Rows are one point carried round by a steady rotation, each followed by how many steps it has turned.
The counts run from 0 to 563.
108  140  101  100  113  104  92  110  119  57  89  100  146  113  101  112  106  90  97  115  109  63  147  107  135  118  127  95  101  121  73  103  106  68  64  92  83  98  87  115  115  125  109  105  120  68  121  120  85  98  126  98  133  90  93  49  105  96  116  108  96  111  113  88  111 -> 403
88  72  71  91  84  107  105  132  108  109  81  70  81  69  98  107  83  83  147  99  87  107  112  80  89  90  97  109  135  83  111  75  92  77  114  131  89  124  135  98  94  98  128  80  78  105  45  103  115  66  103  112  93  92  111  86  68  83  105  111  92  123  100  112  87 -> 310
106  88  66  108  65  102  108  107  102  111  120  59  85  94  76  88  97  85  109  111  90  67  98  112  110  74  83  83  142  94  102  89  113  87  47  102  102  115  118  73  115  99  98  115  74  96  40  97  111  90  100  143  97  89  121  62  108  93  118  113  115  96  109  86  113 -> 252
105  99  97  99  97  94  70  125  99  77  96  85  113  88  124  91  103  87  136  96  102  96  135  77  91  107  125  146  109  87  89  66  95  81  121  127  63  132  111  93  112  103  120  73  94  87  87  120  58  56  108  90  95  85  102  98  60  76  96  99  92  140  110  109  130 -> 90
103  103  70  80  99  102  104  127  83  86  76  77  79  62  73  99  69  107  122  108  79  93  125  88  103  68  107  137  113  87  114  76  111  75  89  91  93  131  114  83  107  90  127  124  101  75  39  103  105  64  86  94  88  111  93  86  87  91  91  103  143  93  92  108  94 -> 530
90  66  68  91  80  115  92  114  108  100  104  74  66  79  78  95  101  98  109  138  94  83  81  108  110  93  91  91  137  92  123  71  124  104  78  117  114  111  109  93  98  97  115  103  79  84  32  107  115  90  75  128  55  115  114  98  93  93  110  110  130  93  102  81  93 -> 320
105  88  95  111  77  83  67  113  105  73  116  110  132  113  112  112  126  69  124  105  107  78  106  97  124  90  140  112  112  99  62  84  110  78  87  87  65  117  91  81  91  124  114  97  106  60  100  137  65  116  109  112  117  104  127  76  85  91  105  107  134  114  72  85  115 -> 148
106  84  100  99  117  93  64  127  100  73  78  99  79  115  146  109  115  89  120  137  74  102  121  86  105  151  99  109  110  70  122  71  118  80  87  121  88  129  105  117  88  109  114  83  98  97  81  137  81  93  100  84  75  134  82  132  78  95  101  97  115  116  108  91  105 -> 235
138  107  78  110  111  83  83  112  109  96  94  83  86  113  118  113  111  95  124  97  80  93  137  88  92  112  110  133  77  116  101  108  108  35  55  111  95  120  115  103  130  106  97  113  94  89  96  104  82  70  129  60  120  118  72  86  122  73  121  84  104  110  131  88  123 -> 481
101  139  107  91  93  111  93  98  94  55  92  79  112  79  83  100  98  97  103  103  106  65  141  100  93  95  132  128  99  111  79  76  101  93  93  120  84  124  103  91  133  102  126  91  102  68  100  116  81  51  105  92  115  68  108  66  105  79  100  110  93  124  117  102  139 -> 121
124  103  75  103  70  86  97  89  125  112  124  75  84  80  85  104  123  73  117  93  95  73  105  108  107  70  109  101  98  146  88  111  114  68  43  116  90  98  122  88  139  103  93  115  80  89  76  104  111  84  120  108  118  89  117  40  124  68  128  115  101  110  99  104  128 -> 328
122  91  68  97  111  84  81  106  109  70  88  108  100  96  103  108  128  92  144  115  89  89  106  110  126  82  133  134  77  119  96  102  138  77  67  83  84  117  99  110  111  105  127  104  85  75  74  103  52  111  97  93  91  145  109  97  91  71  85  95  123  121  97  87  119 -> 257
128  102  85  104  108  77  89  112  115  97  89  90  62  92  108  118  109  94  112  103  61  103  113  91  98  121  108  128  79  111  127  100  100  28  71  124  98  115  114  122  100  110  102  113  107  90  90  114  113  78  131  55  115  127  79  86  121  83  123  92  123  100  111  88  75 -> 414
98  98  86  100  83  106  90  98  90  95  130  75  112  97  101  92  109  94  139  99  118  67  117  102  88  74  106  111  130  98  82  77  117  111  83  105  79  113  101  77  128  102  114  77  89  90  62  125  66  69  96  142  97  78  121  75  78  84  98  106  92  134  113  95  161 -> 507
125  101  67  85  145  98  97  114  115  75  62  86  93  96  130  116  112  93  126  112  78  95  133  104  117  120  118  113  77  110  118  119  120  58  58  97  87  111  109  120  103  103  124  92  80  96  70  98  64  99  100  75  93  150  96  102  93  80  91  99  116  131  117  94  105 -> 15
86  110  108  98  84  107  82  112  105  53  98  110  144  99  108  106  118  78  121  132  119  76  122  110  126  115  145  102  115  103  78  71  121  114  108  98  91  116  81  106  97  114  133  74  117  49  100  141  55  105  98  118  98  99  120  84  75  86  90  110  113  128  97  84  119 -> 80
104  105  69  100  92  102  111  110  136  94  88  94  132  89  104  124  112  55  132  98  96  86  124  114  142  76  112  85  107  130  85  109  106  73  65  91  75  82  110  111  102  122  113  104  86  84  83  97  103  109  126  115  132  103  130  41  95  89  111  111  102  131  92  89  95 -> 435
112  108  81  82  124  119  103  100  118  58  67  74  64  64  104  100  119  95  110  131  87  81  118  104  100  128  112  110  87  119  127  98  118  89  82  138  112  109  108  121  111  92  125  93  87  87  70  110  94  75  77  76  67  135  89  98  97  84  94  115  105  121  116  96  106 -> 123
119  117  104  101  99  85  86  106  121  79  87  105  105  137  103  122  122  90  96  113  103  84  136  100  117  152  127  111  84  144  90  97  113  55  104  115  108  106  95  145  91  105  115  76  115  66  118  114  65  90  117  61  131  120  80  94  121  94  113  96  83  122  122  81  89 -> 160
98  125  81  82  129  113  92  127  101  55  69  89  118  74  123  106  105  88  137  110  82  95  134  89  113  89  125  127  97  96  94  96  103  89  75  103  67  116  104  98  113  111  126  92  88  84  83  110  56  88  105  90  104  110  111  72  70  86  88  104  111  143  107  109  127 -> 14
90  115  111  94  93  122  88  110  97  77  112  68  123  108  113  96  95  97  100  119  128  62  141  104  90  123  113  91  140  95  88  68  102  112  99  131  91  130  92  87  110  109  107  67  104  77  95  129  93  76  101  113  111  47  109  78  77  92  110  111  71  114  125  90  142 -> 264
123  61  72  125  70  74  76  115  107  121  123  91  96  133  107  104  125  79  131  107  96  92  85  110  120  101  93  89  124  100  104  103  116  62  56  82  90  106  111  94  97  111  98  102  79  96  57  104  99  114  109  128  102  137  112  95  111  86  122  94  117  89  100  69  95 -> 535
113  82  82  103  107  104  91  112  118  81  99  95  114  144  137  115  127  75  118  134  101  78  107  113  118  144  114  56  113  107  101  95  128  81  58  106  100  91  96  121  92  114  104  72  82  90  93  127  80  123  96  114  90  131  112  99  99  92  100  104  90  115  116  64  103 -> 545
113  80  109  118  64  82  69  111  119  107  118  102  116  146  100  114  110  82  93  125  101  93  112  99  113  146  99  81  126  100  101  69  97  55  104  130  96  119  103  119  76  115  98  80  129  65  110  131  121  96  117  103  114  93  93  105  114  109  130  106  98  82  106  73  69 -> 205
117  80  102  115  70  81  80  104  126  119  110  87  92  141  107  110  117  85  96  115  112  88  112  103  91  151  84  80  121  116  109  79  100  60  100  145  117  116  115  130  87  114  90  68  111  98  107  114  124  83  127  95  107  89  94  92  118  98  128  95  66  93  128  73  82 -> 272
84  80  80  98  64  92  97  114  126  99  109  96  128  90  92  116  107  63  140  101  120  85  86  104  140  75  122  101  129  109  80  74  113  100  112  95  93  99  105  108  84  114  140  79  91  82  70  108  89  113  88  128  108  102  138  80  74  98  105  120  109  129  68  94  85 -> 466
92  74  84  109  68  88  86  116  134  100  99  110  98  99  89  125  108  75  109  125  109  109  90  98  136  137  109  86  121  109  100  67  109  68  130  131  119  113  99  131  55  112  118  81  121  67  88  122  118  111  91  97  101  119  106  93  96  107  117  116  103  100  86  89  45 -> 456
111  89  92  90  76  92  108  94  108  109  108  77  50  91  66  95  99  113  82  131  96  78  102  98  101  111  92  100  105  124  126  76  125  72  93  134  129  131  108  113  109  84  104  107  112  74  56  98  139  65  83  69  82  109  78  88  129  98  121  92  121  77  121  90  69 -> 65
104  129  123  98  89  107  87  82  102  64  113  83  114  126  73  103  117  112  85  120  124  44  140  112  102  122  115  101  102  130  81  83  119  101  95  121  110  127  83  113  138  100  104  70  123  56  102  126  76  64  102  100  123  83  91  76  110  93  107  105  83  111  132  92  141 -> 120
108  84  64  94  122  101  101  132  120  103  67  82  79  77  133  108  107  74  147  118  76  115  113  87  100  119  96  98  120  79  135  84  102  62  82  141  82  103  123  124  77  105  116  85  75  109  60  112  106  85  106  93  79  136  101  107  77  86  105  110  101  117  109  94  84 -> 378
113  92  95  95  116  86  69  118  97  77  75  100  91  88  126  101  107  101  144  113  69  101  131  76  88  123  114  147  95  99  113  77  110  63  98  117  82  135  98  117  102  105  125  95  102  88  78  117  59  72  95  76  85  126  89  121  78  74  88  92  115  121  112  103  119 -> 91
